[[-6.55  3.76 -5.12 -6.51 -4.90  3.24  2.95 -6.54 -6.20  1.36 -6.22  6.52
   2.72]
 [ 5.68  5.22  6.46  6.55  4.18  1.78  3.65  6.38  1.01 -1.10  6.32 -6.27
  -5.56]
 [ 6.35  5.02 -6.35  2.78  6.49  6.27  6.57 -6.29 -6.34  6.52 -6.52  6.69
   6.60]
 [-6.05 -6.39 -1.23 -5.34 -6.28 -6.39 -6.48  5.60  6.51 -6.08  5.02 -4.15
  -6.30]
 [-2.48  5.15 -4.12 -5.82  4.30  6.27  5.18 -6.53 -6.69  6.44 -6.52  6.61
   6.59]
 [-6.39 -5.72  4.95 -6.74 -6.60 -6.43 -6.62 -4.24  3.72 -6.42 -4.48  6.26
  -6.58]
 [-1.39  5.07 -6.15 -6.67  4.75  6.06  4.83 -6.56 -6.55  6.47 -6.60  6.59
   6.54]]
|
[[ 5.68  5.22  6.46  6.55  4.18  1.78  3.65  6.38  1.01 -1.10  6.32 -6.27
  -5.56]
 [-6.05 -6.39 -1.23 -5.34 -6.28 -6.39 -6.48  5.60  6.51 -6.08  5.02 -4.15
  -6.30]
 [-6.39 -5.72  4.95 -6.74 -6.60 -6.43 -6.62 -4.24  3.72 -6.42 -4.48  6.26
  -6.58]]

[[ 0.23  4.87 -8.02]
 [ 2.66  4.01 -0.57]
 [-0.23 -2.35  3.79]
 [-4.13 -2.04 -6.01]]
|
[[ 2.66  4.01 -0.57]
 [-4.13 -2.04 -6.01]]

[[-4.10 -3.45  3.60 -4.04 -3.10  4.35  0.42  7.82 -0.39]
 [ 3.06  3.73  6.12 -5.21  4.03 -0.22  5.42  1.97  6.04]]
|
[[ 3.06  3.73  6.12 -5.21  4.03 -0.22  5.42  1.97  6.04]]

[[ 6.00  7.89]
 [ 7.73  7.68]
 [-4.69  7.76]
 [ 2.92 -8.23]
 [-7.90 -7.36]
 [-5.11 -7.65]
 [-7.77  0.80]]
|
[[ 7.73  7.68]
 [ 2.92 -8.23]
 [-5.11 -7.65]]

[[ 8.22  3.33 -1.16  2.25]
 [ 4.32 -5.41  3.62  6.86]
 [ 2.97  5.24 -2.81 -2.39]
 [ 0.92 -6.63  4.01  5.80]
 [-3.90  3.84 -2.66 -5.37]
 [ 7.45  2.02 -0.46  2.83]
 [ 2.02 -1.71  1.21  2.56]]
|
[[ 4.32 -5.41  3.62  6.86]
 [ 0.92 -6.63  4.01  5.80]
 [ 7.45  2.02 -0.46  2.83]]

[[-7.08  4.14 -5.51  5.22  7.28]
 [-7.19  5.25 -6.11  6.32  7.19]]
|
[[-7.19  5.25 -6.11  6.32  7.19]]

[[-2.90  5.37  0.59 -4.92  0.24 -5.10 -0.75]
 [ 3.09 -5.54 -0.75  5.04 -0.12  5.34  0.82]
 [-4.71  3.91  1.51 -2.26 -2.15 -6.72 -1.22]
 [-1.45  2.00  4.76 -5.26  1.57 -5.92  2.36]
 [-1.24  2.01  4.66 -5.39  1.77 -5.67  2.47]
 [ 5.84 -4.71  3.88 -0.50  5.33  1.75  5.81]
 [-3.18  4.46 -4.67 -0.03 -3.06 -0.94 -4.44]
 [ 1.82 -1.96  7.51 -3.14  4.10 -2.45  5.42]]
|
[[ 3.09 -5.54 -0.75  5.04 -0.12  5.34  0.82]
 [-1.45  2.00  4.76 -5.26  1.57 -5.92  2.36]
 [ 5.84 -4.71  3.88 -0.50  5.33  1.75  5.81]
 [ 1.82 -1.96  7.51 -3.14  4.10 -2.45  5.42]]

[[-1.03 -0.08 -0.77  5.49]
 [ 0.29  0.45 -0.09  3.62]
 [ 0.57 -0.44 -0.11  4.51]
 [-0.68  0.06 -0.59  5.71]
 [ 0.86  0.28  0.04  5.00]
 [ 0.44 -0.08  0.01  8.41]
 [ 0.13  0.58 -0.42  2.04]
 [-0.04  0.08 -0.47  7.88]
 [-0.20 -0.13 -0.41  8.02]
 [-0.57 -0.28 -0.66 -0.77]
 [ 1.12  0.52  0.18  5.58]]
|
[[ 0.29  0.45 -0.09  3.62]
 [-0.68  0.06 -0.59  5.71]
 [ 0.44 -0.08  0.01  8.41]
 [-0.04  0.08 -0.47  7.88]
 [-0.57 -0.28 -0.66 -0.77]]

[[-1.42  0.33 -0.01 -0.32  0.14  2.51 -0.56 -0.96  0.50 -1.32  1.18 -0.49
   2.10 -0.14  0.02 -0.03]
 [ 0.02 -4.30 -2.95 -0.32 -0.53  1.67  0.18  1.41 -1.18 -1.99  0.27  0.07
   6.18 -0.10  0.15 -0.89]
 [-1.03  0.66 -3.68  0.74 -0.60 -1.45  0.06 -1.45 -0.99  0.05  0.72 -1.20
  -2.79  0.34 -3.43  0.31]]
|
[[ 0.02 -4.30 -2.95 -0.32 -0.53  1.67  0.18  1.41 -1.18 -1.99  0.27  0.07
   6.18 -0.10  0.15 -0.89]]
